One hidden turn or mirror swaps the rows below in pairs. Which row is each named row swapped with?
The rows were stretched afterwards, more along some directions than others.
bul: [  8 -26 -18   2  -4 -25  -4  14 -13 -17  -3 -13   2 -16  -9   2   0  21
   6  11  -2  -8   9]
Gan: [ 11 -25   5  13  -3 -32  -7   0  -5 -11 -18   9  -8  -7  10  10 -10  13
  -1  13  14 -12  -1]
Vudu: [ -4   5  -2   8  19  -5 -26 -13   2 -10 -15  11   9  -9  25   4   5   0
 -11   5   7   2 -21]
kuliv: [ 21 -13   6  17  16 -27  -7 -17  -3  -5 -18   2 -10  -2 -10  14  10   3
 -15  -3   3 -24  -2]
Timo: [  4   9  -4   3  21   0 -10 -31  18  11 -11   9 -11  14  13   1 -16  -7
 -16  20 -12   9  -3]
roka: [ 26   1  -6   1  23 -27   6 -29  10   2 -41   4 -32   2   7   9 -21   8
 -13   3   8 -14  -5]
ruz: [-22  -8 -22  10   2  -6  -6   2  28 -12 -15  31   0  -2  14  12  -4   4
  -5  13  11  -3   0]
mif: [ 18  29  -2 -11  18   6 -12 -22 -16   0 -18  16 -12  -4  10 -11  -6 -17
  -1  -9  12  -3  -7]
tisi: [ 19  15  -6 -11  12  -3  -2 -24   8   4   4 -10 -21  27  -3   6 -15 -10
  -5   8 -27   4   6]
Raka: [ 10 -15  -8  -6  -3 -21 -12   7 -16 -11  -6  -3   2 -15   5   3   4   2
  -7  17  -5 -16  10]
kezam: [ -6  19  -6  -4  17   0  -4 -11   4   3 -13   1 -11 -12  20  10 -11   6
 -26  -3  -3   3   2]
dis: [-27  12 -18 -17  -2   4 -17   7  -7  -3   0   7   1 -13  25  -9  -1  12
  -9   7  -4  16   6]
zuba: [-12  21 -26 -12  -3   7  -9  -9  17   7   5  -1 -20   6   0  -1 -25  -2
  -1   9  -3  13   7]
tigem: [  5 -13 -16  -5  -9 -17  -6   8  -9 -15   0   1   7 -11 -12   1  -5  13
   7  19   1  -9   1]
Fot: [  1  -1 -22  -4 -14 -14   9  -7  -6   2 -15  16 -13 -12  -4  -5  -7  10
  10  15   4   9   0]
Tetot: [-22  17 -26 -21  -5   3 -11   5  -4   6  -7  19   1 -11  26  -9 -12  -1
  -2  11   0  13   6]
Dotu: [-20  12   0  -5  20 -10 -12 -18  17  -6  -2  18   1   5  30  25  11 -10
 -20  11  11 -22  -1]
Tasof: [-10   4 -20   5   3 -11   6 -11  20  18   1   3 -19  25   0   2 -27   0
 -12  12  -9  -3   4]
Boki: [-12 -12 -17   9 -10 -21  -8  11   2  -1  -9  -2  -3  -6   1 -12  -3  13
  -6  16   9  -5  -1]
zirel: [-11  27   9 -14  25  -2 -16 -18  17  -1 -23  16 -10  10  31  13   7  -8
 -27   9  -4  -7  -2]
tes: [  6   0 -10  -4  11 -12  -8   3  23  -9 -15  20  -2 -11  -1   6  -4  -9
  -8  18   6   4   5]
zubeb: [ 13   9  -4  -7   4   9   4   5 -25   7   9 -22  -6  -5  12  -3  -7   5
  -1   4 -10   3   7]
nizi: [  6  14  -9 -13  -4  -2 -10 -12 -18   4 -16  13  -6 -21   9 -14 -17  -9
  -4   5  -2   8  -3]
Gimo: [ -8  21  -9 -10  -2  -4  -5 -25   5  21 -24  21 -20  -6  23   3 -15  -4
 -14  -1   5  12 -11]
gusa: [  8  16  -6  -3  12  -1 -14   8 -12   3 -30  16  -5 -12  24 -12   1  -7
  -8   5  19  -7   1]
topim: [ -4  16  -8 -13   8 -17 -17  -9  22  -9 -29  26 -17   5   1  -5   6  -8
  -3   9  21   2   1]
boted: [  1 -21 -18   8 -17 -13  -6  16 -13 -12  10   9  -4  -8 -18  -3  -7   3
  10  15   3  -2   7]
Dep: [-10   6   2   5   3   6 -11 -15  -8  -4   5   7   3  14  15  -4  -5  10
  -4   6  -2  -3   5]
mazi: [  3 -12  -9   7  11 -31  -1  -9   5  -8 -22   0 -22  -7  -2   8 -13  17
 -16   3   1 -19   9]
gil: [-18 -17  -7  14  -1 -24 -20  -1  20 -20  -5  20  -4   1  -4  10  -5  23
 -14  16  -3 -15   7]
Bipib: [ -2  35  -6 -10  21  -9 -21 -36  18   2 -46  35 -17   7   6  -8  -2 -16
 -17  14  21   0 -11]
til: [ 16  -5 -19   5   9 -27  -1  -4 -11   0 -28  19 -36  -9  -3   4 -24  -3
   5   1  18  -7   3]
roruv: [-11  -1 -14  -7  -6   2   1 -17  11   0 -12  22 -13  19   7  -2 -24  16
   1  21   2  11   1]
datu: [ -2 -13 -15  12  -8 -16   5  -3  10  -3  12  -7 -13  13 -14  12 -23  19
   0  24 -19   9   5]
lagon: [ -3  17 -12   6  16  -9 -14  -3  21   1 -21  28  -7   0  14  -7  -2 -13
 -13   8  19  -2 -10]
lipab: [ 17 -26  -3  18   5 -20 -11  -4 -13 -18   2  -1 -11  17 -24   3 -12  16
   8  13   1 -13   3]
Rov: [  5 -20 -10  11 -11  -9   3  17   3 -13  -5   8   5  -5 -13  -4   3   2
   8   3   9  -5  -2]
Panez: [  1  11  13  -1  34 -11  -3 -35  15  -3 -13   2  -2  23  18  19   1  -2
 -30  11 -10 -22  -4]
guv: [ -2  11  -9 -10   8  -3  -8  -7 -18 -17   1  -4  -5  14  -1  -6   4  11
  12  -4 -10  -8  -5]
Duta: [ 19  12   3  -2  21  -6  -2 -23  -1  -2   0 -10 -26  16  -3  21 -14  -7
 -10   0 -20  -3  -2]
Dopu: [ 24  -5 -23   7  10  -7  12 -30 -11   5 -17  -8 -23   8 -11  -8 -26  14
   4   9 -13   4   4]
doni: [ 19  31  -3 -24  -1   0 -11 -13 -10  -1 -15   9 -14  -7  -4 -12   0 -18
  -6   8   4  -2  -2]
mez: [-12 -15 -28  11  -3 -12   4  -5  14   5  -3   5 -18  13  -3   2 -28  22
  -8  22 -14   7   7]
buvo: [ 14  31  -6  14  20 -15 -11 -15   0  14 -23  21 -26  14   6  -8 -24 -19
 -16   6   6   4  -3]
Vuzev: [ -7  -7  -1   8   8 -10 -11  -2  15 -14   0   7 -18   3   0  17   5  -1
  -1   1  16 -17   8]
gebiv: [ -9   7 -14  10  -6 -10 -19   2   7  -6 -12  31  -6   3  -3  -5 -10  -5
   0  19  10   2  -1]
Lopo: [-21  14 -25 -11   1   0 -14   3   7  -1 -12  24   1  -4  17  -6 -17  12
  -5  12   1  12  -5]
Bunar: [ 12  28  -6  -9  24 -10 -12 -15  10   5 -28  11 -28   7  10  -2 -15  -1
 -25   3  -9   3  -4]
zuful: [ 41  22  -1  -1  12  -5  -7 -24 -15   8 -19  -9 -25  11 -16  -3 -24  -8
 -13  15 -12   5  -1]
kelo: [ -6 -10 -20  10   2 -18  -8  -7   4   0  18  -5  -5   2 -10   9 -20   3
  -1  21  -7   4  -1]
Kod: [ 28   1  -7  10 -10 -13  16  -6  -4  -2 -13  -7 -22   1  -8   3 -18   0
   4   5   2   0   1]
vezag: [ 15  23  -3 -10   3  -9 -18 -12 -16   5 -28  15  -5 -29  14  -4 -10 -22
 -17   7  15  -3  -7]
Vona: [ 21 -10 -20  26  13 -33  -7  -9 -14   5 -18   3 -31   7 -12   5 -22  10
  -1   4 -11 -12  -1]
mebez: [ -8  23   6  -7  11  -1 -27 -12  -6 -10 -24  21   0  -6  22  -3   5 -12
  -8  -5  23  -5 -21]
muma: [ 11   4 -10   5   5  -4   7  -5  10   2   9  -7 -13  11   3  11 -10  -6
  -6   6  -8 -10  -1]
Zuno: [  0  43  -5 -19   5  10 -11  -8   2   5 -24  26 -25   1  10  -3 -14 -11
 -13   4  13  18   1]
rura: [ -9  -3  -4   3  -1   4   0  18  -5  -2  19   3   9   3  17   4   4  -6
  -9   5 -18  -8   9]
tagi: [-15  -5  -9 -10 -22 -13 -15  -6   5  -6   7  16   1 -14  -1  -3 -18  10
  -3  28  -8  14  -2]
Sunob: [ 10   7  -9  -9  19 -33  -9 -21   3  -6 -43  23 -10  10   9  -5  -5   1
  -6  21   3 -15 -12]
Zelas: [  4  26  11 -13  15   1 -28 -17 -12  -7  -7  -3   0   1   6  -6  13 -13
 -11   9  -2  -4  -7]

Kod is swapped with buvo
kelo is swapped with ruz
Zuno is swapped with zuful
tigem is swapped with Lopo

